Families of rows that turns and mirrors carry onto each other, the same ones carrying the whole set onto itself: the rest of each named row's family, in list order
9 families of 3 rows
z324: [  6  -8  -8   5  17  -2   3 -12  14  -4  14  18  25 -14 -11   6   7 -13
  -2   3]
z414: [-15  22  11   7   8 -11  -7  -2 -15 -20  -1   2  -9   1  22 -21  -3   7
   2  18]
z53: [  6   0  -6   0  16  -5   5  -4   9  -3  23  28  20  -5  -3   5  12 -14
  -8   3]
z67: [  9   1  -6   5  19  -4   5 -13  15  -3  14  24  17 -14  -8   5  11 -17
  -6   9]
z364: [  7  -4 -12   9  16  -3   2  -6  23   1  11  21  18 -15  -7   1  14 -15
  -4  -4]
z639: [-22  23  11   9   9  -6 -12  -1 -17 -14  -9  11 -18   1  18 -12 -11   2
   4   5]
z769: [  7  -8  -4  -3  15   0  10  -1  12   6   8  20  26 -10 -14   3   5 -12
  -1   1]
z701: [ -4 -16   2 -10 -25  19   7 -12  12  -7 -17 -20  -4  -5   2   1   4 -13
 -26 -12]
z991: [ -1  -5   6 -14 -21  21  12 -14   4  -8 -14 -20  -3  -1   1   1   8 -11
 -29 -21]
z281: [-21  22  12  12  12 -10 -14  -3 -12 -15  -2   0 -17   4  20 -14  -4   8
   1   7]
z664: [ -3  -5  -2  -8 -28  16  12 -16   6  -5 -19 -17 -10   0  -5   5   3  -7
 -29 -14]
z317: [-17  27  10   6   5 -11 -12   0 -12 -21  -6  10 -17   0  14 -27   2  -3
   1   9]
z373: [-18  34  11  15   4 -12 -10  -2 -11 -16  -2   6 -15   2  11 -16  -4   4
   8   5]
z995: [  3   0   1  -6 -29  15   8 -21   8 -10 -20 -20  -4   1   8   4   0  -8
 -32  -7]
z63: [ -3   3  -1 -12 -23  20   9 -11   9  -3 -20 -23 -14  -5   9   9  -1  -9
 -26  -5]
z284: [  5  -7 -10  -1  11  -5  -2 -12  17   3  12  24  23 -17 -12  -4   6 -13
 -13   2]
z987: [-11  29   2   8   9  -2 -13  -1 -23 -19  -5  -1 -15   1  22 -16  -5   9
  -1  -2]
z413: [ -8  -5  -2  -7 -23  16   8 -12   1  -9 -27 -21  -5   7  11  -6  -2 -13
 -26 -17]
z270: [-14  22   2  15  15  -7 -12   5  -9 -16  -5   8  -7   8  29 -15  -8   5
   6   4]
z224: [ -8  26   7  17   6   0 -11  -2 -16 -12 -12  -5 -17   2  24 -14 -11   6
   5   5]
z96: [ 10   9   2 -15 -28  16   5  -8  11  -4 -21 -18 -12   4   6   5   0 -12
 -25 -11]
z628: [-14  25   9   9   6  -6 -19  -5 -12 -14  -5   4 -22  -2  22 -14  -7  12
   4   2]
z432: [  8  -7  -5   2  10  -1   8  -8  20  -5   9  20  30  -2  -3   4   9 -24
  -7  -1]
z462: [  7  -2  -6   8  17 -13  -1  -4  13  -2  15  25  19   0  -9   2   7 -19
  -7   8]
z618: [ 10  -4 -12   2  11   7   6   0  16   2   8  26  22 -16 -11  -6   7  -7
  -9   5]
z429: [  0  -5  -4  -9 -26  12   9 -19   2   1 -17 -25  -9   3   5   7   1 -10
 -25 -13]
z18: [  4   0  -3 -13 -24   7   3 -10   8  -4 -20 -30 -10   3   8   0   6  -9
 -23 -16]

The rest of the family of z373: z63, z284
The rest of the family of z429: z324, z281
The rest of the family of z317: z96, z618
The rest of the family of z364: z639, z995
The rest of the family of z432: z413, z270
The rest of the family of z987: z53, z991

Families of rows that turns and mirrors carry onto each other, the same ones carrying the whole set onto itself: the rest of each named row's family, in list order
5 families of 6 rows
z953: [  2  12   6  -7  15 -12  -7   4  25  21]
z926: [  1   4 -16   5  -7  -5  17  19  -4 -11]
z985: [13 18 -3 14 10 -1 -1 24  0 14]
z554: [ -6 -17  -4   8  -3 -11  -4 -18 -11 -10]
z36: [-13 -18 -15   3  -7   2  -1  -8 -10  -7]
z227: [-13   3  15 -11   3  -4 -27 -17   3 -11]
z170: [-19  -5  15  -1  -1 -17 -18 -19   6  -4]
z154: [-10  -4  20  -3  11  -4 -27 -15   5  -6]
z448: [ -1  16  21 -25   2  -6 -12   0  13   6]
z304: [-15  -8   8   2   3  -2 -30 -16   1  -8]
z856: [ -9 -11 -14  10  -2   2   7  15 -17 -10]
z831: [  6  16   6 -20  10  -6  -1  11  19  18]
z32: [ -1  -8  -9   9 -11   4   4  14 -15 -18]
z328: [ -6  -9  14   7  -5  -9 -25 -12  -2 -19]
z181: [-16 -14 -10   2   3   2 -14 -13 -10 -13]
z989: [ 7 15 -8 20  1  5 -1 25 -3  5]
z829: [ -7 -23  -8  -3  -1   4 -11 -14  -5 -10]
z360: [ 3 21 -1 -7  8  0  4 16 17 20]
z315: [ 10  -8 -14  13  -2  -8   7   9 -15 -14]
z253: [  0 -12 -22  13  -5   0  -6 -11  -3  -7]
z140: [ -9   9  26 -21   4 -10 -19   0  11  -7]
z197: [ 6  8 -3 15  3  0  4 31 -8  8]
z279: [  0   1  -6  13  -7  -1  10  21 -17 -10]
z466: [ -8  16  27 -19   8  -9  -6   4  13   2]
z502: [  5  22   4  15   9 -10  -1  28   7   2]
z734: [ -8  -4  21 -22  -1 -16  -7  -5  16  -3]
z773: [ 17  13 -13  10   4  -8   0  27   3  -1]
z117: [-15  13  17 -14   1 -18 -15   2  23   5]
z635: [11 18  6 -6  5 -3 -3 19 11 23]
z248: [  5  21  -1  -8   5 -11  -7  22  23  11]

The rest of the family of z989: z154, z32, z829, z360, z466
The rest of the family of z831: z985, z36, z304, z140, z279
The rest of the family of z253: z953, z926, z328, z502, z734
The rest of the family of z181: z227, z448, z856, z197, z635

Families of rows that turns and mirrors carry onto each other, the same ones carrying the whole set onto itself: the rest of each named row's family, in list order
4 families of 8 rows
z997: [-15  14 -10 -29   1 -31  -3  -7]
z836: [ -9  24 -13  -4 -15   4  -5  11]
z732: [ -7   8 -18  -9 -24   0  -2  21]
z295: [ -6 -18  -1  11  -9  -1  -6   3]
z337: [-12  10 -17 -34  -3 -25  -9  -5]
z654: [ -6   9 -21 -19 -22   8  -4   8]
z904: [-19  10 -10 -24 -13 -34   1  -7]
z326: [ -9 -16   7  -4  -5  10 -13  -7]
z331: [ -6  22 -10 -25   4 -28   7   2]
z519: [ -2  -1  14 -11  12 -19  17  -8]
z591: [-12  30  -5 -20  -3 -24   4   7]
z90: [ 15  -8   1 -13  12 -21  10   0]
z30: [-10 -13   0  -8   7 -32  10  -9]
z527: [ -8  17 -18 -16 -19   2  -8  16]
z147: [  1 -10   4  -1  -4  16   2  -3]
z673: [  7  -4   8  -6  14 -18  14  -9]
z633: [  6 -10   2   4 -10  12  -1   6]
z843: [-17  13 -13 -18 -23  -1 -18   7]
z684: [ -9  -7  19 -12   3 -25   3 -13]
z775: [-12  11  -5 -16 -21   7 -21   1]
z882: [ -6 -17   4   4 -15   6  -8  -1]
z264: [ -3 -15   8  -8   9 -23   6 -15]
z854: [-15  16  -9  -5 -24  -2 -18   7]
z291: [  7   6   7 -12  18 -18   9 -13]
z996: [ 12 -15  -5   0  -4   7   2   0]
z276: [  5  27 -11 -24   0 -21   0  -4]
z795: [ -9 -12  13   8 -12   0  -2  -5]
z824: [-19   1 -23 -17 -21   1 -15   0]
z833: [ -7  20  -8 -28  -2 -29 -12  -6]
z971: [  0 -10  -1   8  -2   4   5  16]
z334: [  2 -14   2 -11  14 -28   0 -10]
z171: [-11  18 -13 -29  -6 -27  11   4]

The rest of the family of z843: z997, z331, z527, z673, z633, z882, z264
The rest of the family of z334: z295, z654, z519, z147, z854, z833, z171
The rest of the family of z90: z836, z904, z326, z684, z276, z824, z971

Families of rows that turns and mirrors carry onto each other, the same ones carrying the whole set onto itself: the rest of each named row's family, in list order
4 families of 8 rows
z110: [-14 -14   6 -11   3   8   0   6  -6  -7  -3  26   8   9  10  23  -8 -10
 -37  -2  -7 -22 -11  32  -7]
z215: [ 18  -7   3   1  -5   3  -2  10 -15 -16  -7  22  15   5  22  28 -23   0
 -19   9  -9  -3 -17  31 -12]
z200: [-10   7  -5  15  13 -16  15  -9 -35 -15   6 -10  -2  -6  29  14  -7 -17
  11  -1  -4  17  20 -11 -27]
z14: [ -3 -18   5 -12  -7  16   8  19   4 -14 -10  21  -5  11  10  21 -14 -15
 -23  -6  -9 -11 -10  38  -5]
z929: [ 11 -16   4  -1   8  15  -5  10   5 -16 -11  22   6  23   9  18 -12   4
  -9 -15 -11  -6 -15  20   7]
z107: [ 15  -9   6  -1 -22   7  13  12   2 -17 -15   4   5  13  19  16 -26  -5
 -14   6 -12   2 -24  17 -28]
z350: [-14  11  -5  17  26  -7  20  -3 -31 -15  10  -7 -14 -17  27  12  -1 -16
   8 -13   0   8  18   2 -20]
z212: [-24  -3  -7 -12   0  -9  22   7 -14 -12  -3 -26  -9 -14  22  10  -6 -13
   3   4  13  14  15  -3 -31]
z974: [  9 -17  15 -11 -17  12   9  18   4 -13  -7  14   6  14   9  16 -25  -6
 -19   4 -12   0 -20  14 -24]
z753: [  6 -14  -2  -9  -6   8   1  17 -14 -12  -4  25  11   6  13  27 -15  -5
 -28  -3  -9 -13 -16  36  -6]
z41: [ -3 -11  -3  -7 -18   8   9  18  -8 -13 -11  19   2   7  11  25 -18 -14
 -30  -3 -11 -14 -17  40 -13]
z509: [ 11 -12   9  -8 -17   9  12  14   5 -19 -18  11  -5   9  25  21 -22 -12
 -12  13  -6   2 -16  30 -27]
z942: [  2 -14   4   0  -4  13  -1  12   3 -11 -14  18  11  25  -1  14 -18   1
 -18 -17 -14  -6 -19  15  -1]
z363: [-25  -1   2  -2  11 -15  20  -4 -14  -8  -8 -17 -17  -8  24   7   0 -18
   5 -11  10  14  20 -11 -31]
z817: [ -9   2  -7  18  18 -11  23  -5 -25 -20  12 -12  -7 -16  32  17  -1 -20
   8  -1   3  14  19   2 -30]
z245: [-27 -14   2  -3   3 -13  28   1 -12  -9   1 -14 -16  -8  19  10   6 -29
   0 -14  12  11  21  -2 -35]
z514: [-25  -5  -3  -5  -4 -15  26   2 -26 -10   6 -14 -14  -9  21  11  -2 -31
  -2  -3  -1  10  21  -6 -36]
z849: [-16  -7  -2  16  27 -13  11 -12 -14 -10   3  -8   0   1  17   9   6  -9
  12 -21   8  16  20 -16 -13]
z319: [-29  -2  -3   3  25  -3   5   1 -21  -5  -9  -6   3   0  11   6   1   2
  11 -32  15  12  17  -6  -7]
z705: [-30  -6  -6  11  24  -4  17   2 -24  -7  12   2 -10  -8  12  15   9 -25
   0 -29   3   3  25   8 -11]
z58: [ 12 -16  14   0  -4  13  -1  14   1 -13  -9  21  16  21   7  14 -22   3
 -11 -12 -11   0 -22  11 -13]
z322: [-24  -5  -3   1  22 -12  13  -7 -13  -7  -4 -14 -12  -2  16   5   5 -11
   8 -27   9  10  18 -16 -13]
z237: [-36 -10  -6  -2  10  -8  18   4 -33  -4  10   1 -12  -4  10  13   7 -30
  -4 -30  -2  -2  22  -1 -13]
z522: [-30   4  -7   6  22  -3  21   2 -27 -10  14  -7 -21 -17  17  13   3 -26
  -1 -19  -3   1  26   8 -15]
z66: [-20  -2  -2  14  23 -11   8  -9 -31  -7   3   1   0   5  14  10   1 -12
  11 -29   0  10  20 -16 -10]
z564: [ 26  -6   3   8   2   8   2   4  -4 -25 -12  16   8  12  28  21 -22   5
  -1   5  -9   2 -19  23  -8]
z94: [  7 -13  13   3  13  15  -1   2   1 -16   2  18  16  20   8  11 -11   7
 -14 -11 -15 -11 -25   0  -6]
z231: [ -3 -12  23  -7 -14  11  17  10   0 -14  -9  13   0  10  18  12 -21 -15
 -20   8  -9  -6 -22  20 -41]
z593: [-14  15  -8  18  27   2  12   2 -27 -18   9 -11   2 -16  24  11 -13  -4
  13  -1  -2  20  21   2 -20]
z108: [-36  -3  -8  -4  11   9  23  21 -26 -11  13  -8 -14 -17  11  10   3 -22
   1 -27   4   0  15  14 -15]
z617: [ 19  -1  -6  12  -1   5  -1   5 -13 -20  -8  16  17  11  20  23 -21   7
 -14   2 -13  -3 -20  24  -4]
z520: [ 18  -4   5   5   3  -3   3  -2 -17 -21  -7  17  14   2  35  20 -14   5
 -15  11  -1  -8 -27  21 -22]

The rest of the family of z94: z110, z212, z319, z231, z593, z108, z520
The rest of the family of z942: z107, z41, z817, z245, z849, z705, z617
The rest of the family of z200: z14, z929, z509, z514, z237, z66, z564

